The rows of Z fall into 3 groups, and each row is roughly a mix of its group's hidden directions.
Z, 99 rows:
[[ 3.94 -1.21  2.21 -2.32 -2.58  0.38  2.34  0.08  1.05  1.28]
 [ 2.89 -0.53  0.72 -1.25 -2.43  2.48 -0.21 -0.31 -3.94  1.97]
 [-0.13  1.75  3.64 -1.48  1.87  4.03 -0.83  1.08  0.91 -1.13]
 [-0.14 -3.49  2.83  0.28  3.65  0.20 -0.74  1.68 -2.22 -0.61]
 [ 0.42 -1.43 -1.27  0.42 -0.79  1.11 -4.11  1.91  1.11 -3.83]
 [-3.73 -2.38 -3.73 -0.67 -0.03  0.53  1.41 -1.46 -1.78  0.85]
 [ 2.90  0.46  3.25 -1.75 -1.31 -2.24 -1.17  1.33  2.95  1.22]
 [ 0.49  0.30 -0.94  0.02  3.49  1.71 -1.62 -0.62  0.27 -4.79]
 [ 0.37  0.70 -3.57 -1.76 -0.77  0.62  3.89 -1.65 -0.14 -2.64]
 [-0.42 -2.59  1.11  0.40  2.94  0.60 -2.87  1.94  2.56  2.54]
 [ 3.07  2.71  0.13 -0.36 -1.19 -1.45 -1.04 -0.52  4.52  0.20]
 [-2.21  0.31  1.31  1.33 -2.85  0.08 -3.68  1.34 -3.15 -0.68]
 [-0.22 -2.53  1.10  3.00  0.95  0.65 -1.33  0.29 -4.71  0.42]
 [ 1.51 -1.24  3.19 -1.03  0.14 -0.72 -3.45  3.63  1.21  0.42]
 [ 0.87  1.41  3.51 -2.89  1.45 -0.73 -1.58  2.85  1.21  2.04]
 [ 1.74 -1.88  4.59 -0.47 -0.72  0.53 -1.75  1.41  0.86  2.80]
 [ 1.23  3.73 -2.13 -0.63 -3.28 -0.73 -0.42 -3.14  0.02  0.80]
 [ 2.40 -1.48  0.60 -1.78 -2.48 -1.00 -3.70  2.69  1.34 -0.99]
 [-2.48 -0.90 -0.74  1.43  3.63 -2.63  0.61 -1.25  2.76 -1.75]
 [-1.79  1.65 -1.49  2.18  0.74 -0.02  1.08  4.13  1.07 -3.07]
 [ 1.17  2.96  2.95 -0.28 -1.16 -2.46  1.01 -2.64  1.33  2.49]
 [ 0.39  0.69  0.07 -2.52 -3.04  2.74  2.81 -0.86 -3.00 -0.98]
 [ 1.89 -1.30 -1.79 -3.70 -3.36 -2.09 -1.56 -0.68 -0.64  1.05]
 [-1.63 -0.12  0.83  1.47  2.82  1.29  0.79  3.39 -2.01 -3.31]
 [ 0.73  0.54 -0.36 -2.82 -0.33  2.96 -0.27  3.90  2.92  0.84]
 [ 0.83  2.61  0.19 -3.31 -3.28  2.52  2.07  1.55 -0.01  0.01]
 [-1.49  1.67 -3.72  0.40 -2.98 -1.92  0.53 -2.78 -0.45  1.60]
 [ 0.14 -3.38  1.08  0.45 -3.71  3.26 -1.44 -1.54  0.81 -0.09]
 [ 0.14 -1.90  1.01  4.61  2.27  1.11  0.01 -1.90  1.89 -1.66]
 [ 0.34 -3.08  2.17  2.24  0.28 -0.79 -2.58  2.58  2.57 -1.51]
 [ 1.12  0.68  0.84 -3.67 -1.94  3.79  1.59  1.78 -0.08 -1.58]
 [-0.25  0.55  1.26  3.28  3.79  0.38  2.25 -0.40 -2.85 -1.29]
 [ 3.16  2.78 -3.14  1.19 -0.33 -3.02 -0.11 -0.18  0.98  1.74]
 [ 2.52 -1.29 -2.56 -0.50  0.46  1.27 -1.87  0.62  3.45 -3.13]
 [ 1.64  1.46  0.12  0.93 -2.28 -1.76 -3.64 -1.43  3.09  1.85]
 [ 0.14 -1.28  3.95 -1.47 -1.88  2.44 -0.17 -1.66 -0.05  3.25]
 [-1.65  0.54  1.17 -3.41  2.23 -2.61  1.46  0.41 -3.04  1.71]
 [-0.67 -1.71 -2.81 -2.05  2.57  0.31  2.65 -1.57  3.08  1.05]
 [ 3.79  0.23 -0.14 -0.21  2.89 -0.13  1.26  0.57  4.10 -0.86]
 [ 0.54 -3.51 -0.72  0.70  1.59 -2.17 -2.62  1.60  3.38 -0.80]
 [-1.41 -0.42 -3.75  1.13  0.00 -0.76  3.59 -2.82 -0.32 -1.81]
 [-2.70 -2.86  0.07 -1.17  3.60  0.90 -0.66  2.53 -2.20  0.10]
 [ 2.58 -3.15 -0.34  2.41  0.27  1.38 -3.45 -0.70 -1.24 -1.96]
 [ 1.55  0.96 -0.19  1.05 -1.47 -0.72  0.99 -2.12 -2.41 -4.88]
 [ 2.94 -0.40  0.03 -1.27  1.97  0.19  3.79 -3.00  1.40 -1.62]
 [ 2.94 -0.42 -0.67  1.66 -2.23  3.07  2.83 -0.52 -1.88 -2.01]
 [-0.91 -0.78 -2.29  4.00 -2.29 -0.48 -2.08 -2.03  1.43 -1.90]
 [-1.17  3.07 -0.54 -4.13  2.41 -1.33  2.19  0.31  0.67  1.09]
 [-0.29 -1.58  1.96  3.72  1.61 -1.43 -1.15 -0.95 -3.88  0.34]
 [ 3.30 -0.72 -3.44 -0.33 -0.36  2.17  1.36 -0.15 -0.05 -3.50]
 [ 2.15 -0.55 -2.27 -4.11  0.46 -2.64 -2.39 -0.38 -1.43  0.44]
 [-1.46 -1.50 -3.74  1.73 -0.97 -2.49  1.58  0.05 -2.83 -1.82]
 [-0.21  2.51 -0.69 -4.55  0.60  0.31 -1.54 -2.60  2.19 -0.68]
 [ 1.43  1.45  0.27  1.82  4.26 -0.88 -0.95  2.56  2.62 -1.21]
 [-1.19 -0.23 -3.18 -2.39 -2.68  0.70 -1.66 -0.91  2.74 -2.49]
 [-0.08 -1.55  0.80  0.40 -2.82 -0.11  0.90 -4.51  0.17  3.15]
 [ 0.56 -1.82  0.41  0.22 -4.49  0.03  0.33  2.62 -1.72  2.89]
 [-3.17 -3.29  0.46  1.06  1.66  2.58 -2.20  2.01  1.04 -0.87]
 [ 1.78  1.53 -0.54  0.48  1.58 -0.44 -0.30  3.34  2.63 -3.92]
 [ 3.33 -1.31  1.88 -0.89 -1.56 -3.63  2.07 -0.56  2.14  0.62]
 [-0.69 -3.72 -2.06  2.52 -0.20 -1.21 -1.39 -1.17  2.96 -1.96]
 [ 2.40  1.97 -2.71  2.50  2.07 -3.66  0.31 -0.36  0.84  0.68]
 [ 2.04  3.72  0.06 -1.18 -0.06  1.38 -1.84  0.88  4.10  0.18]
 [ 0.95  0.13 -0.24  0.77 -3.31 -2.95 -0.96 -2.97  3.25  0.86]
 [-2.97  0.04  0.05  1.89  4.70  0.46  1.68  0.83 -1.89 -0.72]
 [-2.54 -3.09 -2.71 -2.02  0.76 -2.82 -2.06  0.85  0.60 -0.99]
 [-3.81  3.02 -1.01 -1.02 -0.93 -2.13  2.73  0.65 -0.87 -1.60]
 [-0.79 -1.91 -0.51  0.65  2.14  1.20  0.41 -1.31 -4.02 -3.65]
 [-0.66  2.81 -1.85  1.74 -1.47 -2.18  0.77 -3.36  2.89 -0.67]
 [ 0.53  1.77 -0.03  1.31 -0.28  2.09 -4.53  2.62 -1.65 -1.60]
 [ 2.61 -2.49  3.97  0.46 -0.37 -0.35 -2.20  2.55 -0.69  1.11]
 [-3.35 -0.47  1.43 -0.56  3.56  2.58 -0.24  2.56  1.59 -0.12]
 [-3.50 -1.35 -1.33  0.35 -2.38  0.75 -2.04 -0.03 -2.84  2.81]
 [-3.86  2.50 -0.70  0.12 -1.80  1.93  2.76  0.06 -0.51 -2.40]
 [-0.62 -5.53  0.27  2.83 -0.60 -0.02 -0.25 -1.06 -0.99 -0.85]
 [-3.19 -0.88 -0.13 -0.62 -0.73  2.13  0.82  2.56 -4.31  0.33]
 [-2.72  1.28  1.09 -0.03  1.27 -1.22  1.07  4.79  2.21 -0.03]
 [-0.78  1.01 -2.87  2.36  0.52 -1.52 -1.77 -1.24 -4.34 -0.84]
 [-3.92  0.22 -2.41 -0.05  2.53  0.56  3.12 -2.12 -0.25  0.11]
 [-2.64 -2.13 -2.67 -2.92 -0.90  0.79 -0.06 -2.47  1.69 -2.18]
 [-2.37 -3.04  1.53 -2.94  1.29  2.38  0.64 -0.27 -0.32 -2.92]
 [ 1.50 -1.14 -0.31  0.75 -2.47 -3.09  1.70 -2.11  3.80 -0.76]
 [-1.45  1.28 -0.87  3.55  1.07 -3.75 -0.18 -1.46  2.34 -1.51]
 [-1.66  0.13  0.39 -3.19  4.30 -1.17 -0.39 -2.55 -0.15 -1.64]
 [-0.86 -0.11 -0.40 -2.28 -1.37 -0.51  0.46 -5.65 -0.23  1.38]
 [-1.30  2.25  2.73 -1.49 -0.95  2.80  1.29 -3.54  0.96  1.39]
 [-0.91 -2.04  0.79  0.28 -2.94  3.61 -1.12  3.07  0.37 -2.04]
 [-2.10 -0.65 -1.70 -2.33  2.69  2.32  3.18  0.54 -2.46 -0.22]
 [-3.05 -1.30  1.61 -1.70  2.19 -0.21 -2.01  1.93  2.74 -2.38]
 [ 0.98  0.37  0.12 -1.79 -3.54  2.63 -0.05 -3.57 -2.18  1.01]
 [ 0.59 -0.06 -1.76 -0.82 -2.18 -1.16 -2.67 -3.14  3.87 -0.32]
 [-1.76  0.69  1.45 -1.91  2.60 -0.16 -1.30  0.00  4.91 -0.64]
 [ 3.12 -3.11 -0.02 -0.75 -0.31 -0.53 -1.70 -2.66 -3.08  1.58]
 [ 1.49 -1.01 -3.74 -0.85 -4.23  0.51 -1.01 -1.01 -0.29 -2.01]
 [-4.01 -2.79  0.93 -1.06 -0.76  1.40 -2.17 -0.08 -1.77  2.47]
 [ 0.93  0.11  4.29  0.11  0.15  1.92  0.86  2.01 -3.78 -0.50]
 [-2.04 -2.49 -2.61  1.97  1.85 -1.07  0.78 -0.96 -3.75 -1.05]
 [ 3.71  1.83  0.93 -1.85 -1.67 -0.98 -2.34  1.35 -2.98  0.98]
 [ 1.92  0.63  1.26 -3.70 -1.01  0.61 -3.29  3.16 -0.33  0.76]]
Here is one row of each group, with its name. Which group are the others in?
[-3.88 -0.11 -3.21 -1.66  0.32  3.52  0.53 -1.09  0.35 -0.26]
<125>
[-1.99  0.47  1.53 -1.71 -0.28  1.99 -1.62  5.07  0.64  0.17]
<8>
[ 2.69 -0.05 -0.64 -1.48 -1.25 -1.67  0.19 -1.46 -4.05  3.09]
<58>

[ 1.31  1.19  3.59 -1.54  2.06  0.95  2.17  2.64  0.47 -2.61]
<8>
[ 3.42  1.04 -0.05  0.11 -2.99  2.82 -0.43 -2.25 -2.37  1.33]
<58>
[-2.58 -3.88 -0.55  2.32  1.21 -3.31  1.20 -0.90  0.45 -0.04]
<58>
[ 1.01 -2.14  0.06 -2.83  1.61  3.88  0.46  2.50  2.07  0.53]
<8>
[ 2.16 -3.39  0.84  0.60  0.94  0.75 -1.06 -3.66 -3.00  0.07]
<58>
[ 1.97 -3.29  3.49 -2.33 -0.63 -0.84 -0.13  1.50  0.47  2.52]
<125>
[-0.46  2.18 -2.19  1.16 -1.55 -1.12  2.65 -4.32  1.33  0.23]
<125>
[ 2.69 -0.46 -0.41  0.22 -0.76  0.75 -0.46  3.31 -4.72 -0.03]
<58>
[-0.80 -1.96  2.45 -1.29  1.22  2.73  0.36  2.10 -2.23 -3.42]
<8>
[ 1.43  1.65 -4.17  1.67 -0.58 -0.56 -0.44  1.97  1.51  3.22]
<8>
[ 0.16  3.02 -1.30  3.61 -0.60 -3.03 -0.41 -2.63  0.78 -1.11]
<125>
